In the data rows, 128 means zero.
Here are some points, each followed by its number:
[ 88  82 105 106  94  99  98  96  98  98  93  97  94] 0
[101  99 122 122 117 120 122 121 121 121 123 120 120] 1
[120 125 125 120 122 127 122 124 120 126 120 124 125] 2
[ 84 140 113 108 114 111 106 108 107 108 107 109 110] 3
[ 92  82 105 102  95  97 100 102 102 101 100  97  98] 4
[122 105  91 107 104 104 104 108 103 110 101 104 105] 5
[100 106 128 122 122 122 121 118 119 121 116 120 117] 6
[ 87  82 102  97  93  94  93  93  95  97  93  94  89] 7
[ 87  77 105  98  98  99  97  92  95  99  99 100  95] 8
[ 90 255 216 161 157 124 117 111 110 111 105 106 107] 9
[238 206 203 225 218 217 218 218 220 217 222 216 221] 10
[85 75 99 95 86 84 82 90 90 83 89 83 84] 11
[251 219 194 193 195 192 190 192 192 191 187 189 191] 12
[117 123 148 155 150 150 155 151 154 155 154 153 152] 13
[123 131 117 124 121 128 121 126 123 123 128 124 126] 14
[ 98  93 113 112 104 110 109 106 104 109 112 110 105] 15
[157 159 118 120 119 124 125 125 126 124 125 130 125] 16
[105 114 134 130 131 129 127 126 127 123 123 121 129] 17
[ 83 123 111 102 109 107 110 111 108 107 108 110 107] 18
[133 132 158 158 157 156 157 164 157 158 158 159 159] 19
[192 182 139 143 155 151 150 155 155 154 158 148 151] 20
[243 216 192 200 199 193 194 189 187 189 186 192 186] 21
[254 221 202 207 202 203 198 199 202 199 200 198 204] 22
[ 99 105 120 115 117 120 124 118 114 111 115 116 116] 23
[147 155 124 126 126 125 128 124 124 127 124 125 124] 24
[ 85 119 109 102 106 109 108 114 108 110 107 111 111] 25
[252 220 200 205 200 200 195 196 199 195 197 195 201] 26
[ 82 115 104 103 102 105 108 109 107 108 110 110 106] 27
[249 215 210 234 227 225 227 227 228 225 230 224 229] 28
[ 88 102 103 106 113 109 111 102 113 111 109 111 107] 29
[203 186 144 150 160 154 153 158 162 155 157 159 160] 30
[ 83  84 103 108  97 101 104 100  99 103 102 102 101] 31
[ 94  91 113 109 109 108 112 115 111 107 111 114 115] 32
[ 88  82 104  99  96 100 101 102 105 101 101 100  96] 33
[119 126 152 154 150 151 152 154 150 152 150 151 155] 34
[ 88 154 120 115 113 109 111 107 109 107 110 110 109] 35
[ 90 101 100  96  95  90  93  98  93  87  90  91  93] 36
[145 149 123 126 127 128 124 123 127 129 129 129 130] 37
[ 81 113 110 108 107 106 106 105 104 104 106 108 116] 38
[ 97  97 113 108 102 103 107 103 105 106 105 102 107] 39
[ 86 149 119 107 112 108 109 107 106 109 109 109 113] 40
[ 81 103 111 107 108 104 105 106 107 107 108 111 108] 41
[121 123 154 152 150 152 153 157 152 153 149 153 153] 42
[144 146 167 171 170 170 171 168 169 167 173 167 171] 43
[ 97 104 128 122 119 121 117 115 117 115 118 118 115] 44
[ 86  87 108 102  96  97 101  97  99 100 100  96 101] 45
[ 86 101 100 101 104 105 100 101 106 104 109 111 109] 46
[ 99  91 111 113 116 111 114 111 117 108 114 109 112] 47
[ 91  99 116 111 109 110 110 110 105 110 110 106 108] 48
[ 82 118 110 109 110 105 114 105 110 111 106 106 111] 49
[ 92  86 118 113 110 111 113 109 110 108 109 112 108] 50
New points follow, each followed by the number of its nearest point above by angle.
[ 78 112 108 107 109 104 105 107 106 105 108 110 111] 38
[102 101 128 122 118 123 124 118 121 121 123 120 124] 1
[ 88  78 107  99 100 101  99  94  98 101 101 103  97] 8
[108 105 124 125 125 127 125 126 123 128 125 126 127] 1
[119 103  94 105 110 105 103 102 107 105 102 104 104] 5
[ 84 140 113 109 108 111 108 111 108 105 106 114 108] 3
[ 99  92 108 111 111 112 113 111 112 111 115 106 114] 47
[ 85  86 105 106 101 105 103 103 103 102 109 104 103] 31
[ 81 110 109 108 105 105 105 103 103 104 105 107 114] 38
[107 108 122 123 120 124 121 122 118 124 124 121 121] 1
[103 104 125 127 122 121 124 123 125 125 124 121 123] 1
[ 99  94 111 113 112 112 113 114 114 113 115 117 112] 32
[ 97 103 122 121 121 116 119 122 118 117 122 120 120] 1
[85 75 99 95 86 85 83 90 90 84 89 84 85] 11
[133 112  88 101 104 103  99 101 100 107 102 105 101] 5
[ 92  99 108 104 103 104  99 101  97 105  98  96  97] 7
[102 100 123 119 117 118 123 117 118 118 122 120 120] 1
[104 105 126 128 123 122 124 124 127 126 125 122 124] 1
[ 87 118 105 104 104 107 109 110 108 109 111 111 108] 27
[ 99 116 108 118 124 118 125 124 126 122 117 127 120] 29
[ 97  92 118 118 118 117 117 120 120 118 122 117 123] 1
[ 98 102 124 115 118 118 120 118 118 121 115 119 121] 6
[ 91 124 117 109 114 115 112 112 112 109 110 114 109] 18
[ 91  81 104 101  92  95  98 100 100  99  99  95  97] 4
[ 99 103 127 124 121 123 121 125 124 120 122 120 119] 1
[ 83 114 104 104 103 106 108 110 108 109 111 110 106] 27
[ 99 100 122 125 115 121 123 118 118 115 119 120 117] 1
[ 84 122 112 103 109 108 110 111 109 108 108 110 108] 18
[101 104 121 123 122 121 123 124 119 122 123 123 121] 1
[ 88  84 104 100  97 101 101 102 105 101 101 100  97] 33
[107 109 130 126 122 124 125 124 122 123 128 126 124] 1
[ 92  99 108 105 103 105 100 102  98 106  99  97  98] 7
[ 96  91 110 109 102 108 107 104 103 107 110 108 103] 15
[ 97  89 107 110 110 111 112 110 111 110 114 104 113] 47
[ 89  81 101  97  89  88  85  92  93  86  92  86  87] 11
[136 115  86 101 104 103  99 101 100 107 103 105 101] 5
[107 103 122 123 123 124 122 124 121 126 123 123 124] 1
[ 86 116 106 105 103 107 109 110 108 109 111 111 107] 27
[152 153 116 118 116 122 122 122 124 122 123 127 122] 16
[119 121 123 119 121 126 121 122 118 124 119 122 123] 2
[ 85  99  98 102 109 105 106  97 109 107 105 106 102] 29
[134 138 119 120 122 123 129 124 128 129 125 127 125] 16
[111 119 134 131 132 130 129 128 129 126 125 124 131] 17
[143 151 124 126 125 125 127 124 124 127 124 124 124] 24
[131 132 123 124 123 123 121 128 122 129 126 124 127] 14
[ 87  83 108 106  98 104 103 100  99 103 106 104  99] 15
[ 83 129 112 102 113 107 107 106 114 109 107 108 105] 18
[ 93 122 117 117 119 114 115 118 116 115 118 120 121] 38
[106 103 122 120 117 120 120 119 121 120 120 120 117] 50
[ 99  94 111 108 107 107 109 112 116 110 111 111 107] 33
[ 87  82 103  97  93  93  92  93  94  96  92  94  89] 7
[149 152 126 125 127 123 128 130 120 124 120 119 124] 24
[ 99  99 125 124 121 121 126 122 125 122 118 119 122] 1
[103 102 130 123 119 124 125 119 122 121 124 120 125] 1
[108 111 126 126 125 126 125 130 126 127 128 124 126] 1
[119 103  92 106 103 103 102 107 102 108 100 103 104] 5
[106 108 122 123 121 123 121 125 122 123 124 120 122] 1
[ 88 120 105 105 103 106 109 110 108 110 111 111 108] 27
[ 90  92 116 116 107 111 112 111 109 112 109 111 112] 50
[ 92  88 110 106 103 104 106 109 113 107 108 108 104] 33
[143 150 122 124 124 123 126 122 123 125 122 123 122] 24
[125 135 118 126 124 131 123 128 125 125 130 126 128] 14
